One vector is turned by the same rotation once a tick. Each row is the vector after some number of ticks, and that number follows the row.
The counts run from 0 to 787.
[-10   7   0  23 -13   5   3 -15 -24 -35  -1 -22  21 -45   9 -19  23   4
  30 -12 -20 -43 -32 -25  -4   0 -28   2   4 -10  11  20  -3  11   7 -32
 -10 -22  -6 -16  -9  -4 -56   5] => 529
[ 20 -15   2  -3 -33   4  20  -7 -40 -64  23  -2  10 -20   9 -33 -12 -18
  -8 -35  19   4 -34 -11  -6 -18 -20 -31 -12   9  -5 -23  23   6   8 -21
  -1   2  13 -23   7  10 -29  12] => 583
[-11  -1 -12  20 -26  15   2 -15 -38 -37   4 -37  18 -49  22 -12   7  14
  29  -7 -10 -24 -19 -10  -4  13 -13   1 -15  -7  26  35  -9  14  -2 -36
   3   2 -26 -21  -3  -9 -42  11] => 70
[  5 -32 -24  12  -8 -12 -13 -19 -13   1  19 -18  -1 -50   1 -15 -37  -8
  18  -5 -25 -38 -36  15  18   0 -22 -35 -19  -4  20  -1  45   9   3 -15
   1 -10  -9 -30 -24   0 -14  12] => 761
[ 43 -19 -14  -9 -11  -5  -3  -8  17 -22 -37 -30 -12 -49  17 -49  -2  -9
  30   8  14 -39 -19  -6 -10  16 -14 -24  -5   4   0 -17   6  -4   2  -7
 -28  15 -22 -40   0  -5 -14 -16] => 474
[ 10   4 -15 -23 -17 -28  23   8  -7 -23  -7 -23 -14 -46  20 -58   6  26
   4 -13   2 -41 -29   0 -20 -13 -25 -27  -3   9 -22  -4 -19   2  11 -16
  -3  18   2 -23  16 -13 -30 -15] => 115
[ 26 -16  -3 -26 -14  19   8  -1   1 -30 -39 -28  -3 -18  18 -65  19  12
  20   8   6  -4  -3  -6 -34 -10 -10  14 -24   5   9   7   1  16  18 -38
 -22   2  -3 -26  -1 -12 -21 -19] => 674
[ 39  -7  -2  -4  -5  35  23  -9  -6 -58  -9   2  -1 -12  26 -34  12 -25
  15 -22 -13   0 -19  -9 -36   2 -30  -1 -18   9  -3 -13  12   0  15  -2
 -35 -17   4 -11  18 -12 -38  13] => 60
[  7  -5 -10  24 -31  14   2  -8 -13 -42 -23 -28  13 -34  40 -20   6  -9
  37  11  -3 -34 -44 -10  12 -24 -35  -1  -2  -8  -8  11   2  16 -16 -18
  -1 -20  -4   1  -4 -24 -38  26] => 268
[-10 -37  -5 -21 -18  19 -11 -18 -27 -27 -31 -28   0 -28  19   1  10   5
  44  15 -10 -19  -7  19 -30 -19 -16  10  -9  -7 -11  32 -13  18 -22 -53
  18 -16  -5 -19  -6 -11  -7  28] => 207
[ 12 -27 -19   6 -40   4 -36 -20 -29 -45 -22 -48 -17 -28   7 -21   4  -4
  33   6  15 -24 -39  -8   3 -15  -7  -5  -7   3 -19  -1  -7   0 -11 -26
   9   1  -8 -17 -15 -10  -6  23] => 404
[ 30 -11 -11 -34 -15  18   2 -15   1 -40  -4 -17 -25 -29   5 -35 -14   7
 -26 -10 -14 -25 -17   2 -13 -38 -14 -26  10   5 -27 -25 -32 -10   6 -33
  17   1  21 -20  -5 -17 -11 -17] => 118
[ -7 -26 -27   4 -13  18  -9  -8  -9 -29 -18 -20  -6 -35  27  -2  -3 -12
  40   1   7 -22 -30   0   3 -15 -32   4 -38  -7  33  22  40  10  12 -37
 -26 -18   2  -4 -23 -14 -39  -6] => 5
[ 37 -36 -10 -20  -5  33 -17 -21   8 -18 -31  -8  -3 -25  29 -23 -16 -13
  22  20 -23 -18   0  12 -25 -42   0 -18   1   5  -5 -15   7  13 -17 -41
   5   7   9 -40  -7  -6  10  31] => 344
[ 15 -14  -7  -6  13  38  14 -40  -2 -28  21  -7  12 -28   6   9 -10 -23
   1  -4 -33 -18 -12  29  24 -12  -6 -25 -13  10  -2  11  13   6  -1 -52
   0  -6   9 -16 -35  13 -31  42] => 426
[ 25   1 -13 -16   6  11   8 -35  15 -22  15 -10 -43 -27  -1 -22   4  -6
  -1  -5 -52 -43  -9  24  -3 -15 -28  -9 -15  13 -20  25  -8 -12   0 -23
   0   2 -17   4 -36   3 -30  24] => 37
[  3 -45  -9 -29  -5  -5  -1 -29  -7  -7  26 -18 -35 -35   2 -27 -26  13
   5  13 -14 -31  -8  37 -11   8 -40 -25 -45  -6  14  10   8  -3 -13   3
 -18  -3   0 -18 -27   5 -21 -21] => 436
[ 23 -14 -25 -22   8  14  16 -26  10  -5   8   0 -40 -34   9 -13  -9  -2
  13  -1 -63 -28  -3  33 -12  -1 -24  -8 -27  11   6  35  12   0  -3 -17
   8  -4 -25 -14 -19  -2 -16  26] => 497
[ 16 -15 -26  19  -3  24  -5 -11   2 -19   3  -3  -1 -49  47  15 -24 -20
  36 -18 -19 -36 -32  11  -7 -15 -44 -17  -5 -22  23  -8  23   0 -12 -13
  -9  -6  -6  -3  -5 -22 -26   6] => 265
[ -9 -36   0   5 -40 -31  -4  -8 -48 -19  18 -22  -6 -32 -10 -42 -15  10
  21  -5 -13 -20 -35   3 -11  -9 -31  -8 -27  -4   2  12  34  16  -2 -10
  13 -19  -5 -24 -11   3 -16  23] => 304
[  6   7   1  -3   1  -8  43 -11   1 -21   0 -16   0 -28   5 -26  23  -1
  14 -29 -29 -29 -31  21   6   0 -32   4 -13  12 -33  30  11   8  12 -35
  -7 -17 -18   5 -13  -9 -43  27] => 34
[ 49 -21  -3  15  -6  24  22 -30 -11 -35   7 -29  10 -23   1 -36   0 -12
  13 -22 -31  -5 -33  12  13  39  -7  -3 -17  13 -16  -7  11   5  22   5
 -18 -19 -20 -14   0 -22 -30  27] => 556
[ 24 -11 -29   5 -17  23 -14 -27   2 -17  11 -23 -44 -28   5 -24 -25 -18
   1  -1 -45 -18 -18  16  13 -12  -8  -9 -28  19   7  16  20  -4   8 -24
   3   1 -37 -20 -41 -17  -3  25] => 758
[ 18  -4  11  10  -7  27   9 -20   3  -1  28 -22  18 -32  29 -44 -26  -6
 -25 -23 -45  -4  -1  20  -7 -13  -2 -29   0  15  -5 -16  -7  15   8 -42
  -5   7 -30 -32 -14 -27   1  19] => 91
[ 17 -51  -8 -21   5 -18   0 -29 -15 -18   3 -25   0 -30 -13 -50   4  31
  16  14 -13 -36 -28  20   3  -2 -14  -9 -27  -1  -6   1   2  16  14  -8
  -7 -10  43 -13 -11   9 -35   3] => 636
[  8 -38 -14   4 -11   0 -14 -36 -16 -15  36  -8 -23 -34 -10 -21 -31 -17
  11   0 -31 -30 -25  16  -5  11 -29 -33 -30   3  14  -4  32  -6  -2   7
  -9 -18  -8 -29 -24   9 -15  18] => 301
[ 24 -20   4  -5 -23  -3   6 -12  -7 -16 -23 -46   1 -36  -1 -69  -2   1
  12   9   0 -17 -21  -2 -15  28   3 -23  -6  20 -17 -12  -6   7   5 -15
  -8  -1 -31 -50   0 -13   2   6] => 16
[ 46 -15 -19 -15 -31  -5   8   2 -13 -23 -41 -30 -10 -46  11 -54  -7   9
  15  -5   0 -21 -24 -14  -7  -3   1  -7   5   7  -8  -7   5   6   6 -20
  12   7 -23 -45  10 -22  -1 -10] => 476
[-14 -27   9   7 -40   4 -14 -17 -46 -47 -17 -33  13 -28   1 -18  17  -2
  40   2   1 -21 -23  -9 -32  -6 -27   2  -3 -12  -4  15   1  11 -21 -25
   9 -31  -5 -19  -7   3 -26  21] => 665
[ 46 -23  12   5  12  38  22 -38  12 -23   0 -21  23 -27   9 -28 -11 -22
  -1 -11 -23 -18 -25  15  29  15 -10 -17  -6   4 -14 -24  17  10  12 -17
 -26 -24   3 -13 -20 -21 -30   1] => 554
[ 39 -22  -6  -6   5   9   6 -10  -6 -16 -10 -13  41 -42  33 -33 -10  -2
  28   7  -5 -23  -8   8 -19   0   2 -33  -4   7  19 -22  16  21  -3 -24
 -17  20   6 -50  22  10 -13  19] => 347
[ 10 -31   3 -26  15  14  -2 -20  16 -12 -26 -19  10 -39  26 -16   4 -10
  40  23   4 -31   7  28 -37  10 -17 -26 -23   0  14   0   1  10 -19 -32
 -31   8  -4 -40  -4  16 -17   2] => 211
[ 37 -51 -20 -47   2  25   0 -22 -22 -16 -11 -10   6 -32   5 -10 -16  10
   9  -9 -19   1  13  26 -38  -8   7 -12 -16  -4  15   4   6  20  -1 -49
  22   1   7 -39   1  -2  12  -4] => 281
[ -7  -9  -7  -1 -11  29   1 -16 -14 -26  -4 -17 -26 -32  18 -11   8   3
  19 -14 -48 -22  -5   3 -50  -4 -39  13  -8 -16   0  25 -20   0  -2 -14
   2 -38 -26  -1  -4 -32 -21  -5] => 595
[  1 -40 -17  11  -9  15 -18 -22 -30 -31  -7 -35   7 -34  24  -2   4   5
  56   1  -9 -20 -24  11 -24  17 -27   1 -27 -14  17   9   1  15  -4  -1
 -11 -20   4 -13  12 -14 -24  23] => 204
[ 26 -12  10 -16 -20  24  34  -5 -22 -30  -9 -22  40 -33  22 -53   4  17
  -3  -3 -12   0  -8   5   5 -14  12  -8  -6  17  -8   7  -6  31  11 -51
   7  15  -1 -38   8 -10 -22  16] => 350
[  8 -30 -26 -11   3  24  -2 -20  -2 -28 -35 -16  -5 -37   3 -16   9  -6
  43  27 -13 -44 -29 -12   1   3 -15  -4 -17   0  21  18  10  12  19 -20
 -15 -26  23 -22  -8  -3 -40  -7] => 140
[ 34   7 -15   1 -18  34  23  -6 -23 -51  -6   5 -10 -23  24 -17  10 -21
  14 -35 -42   2 -15 -16 -44  -5 -18   0  -2  10   7   9   3   3  18 -19
   7  -7 -20 -16  25 -18 -24  22] => 62
[  2 -22  -4 -22 -21  -8   3 -10 -30 -19  10 -24 -14 -29 -15 -53  -7  18
  -9 -17 -34 -20 -17  -5 -45 -12 -12 -14   1  10 -20 -11 -20  11  16 -16
  23 -22   9 -40  11 -19  -1   1] => 378
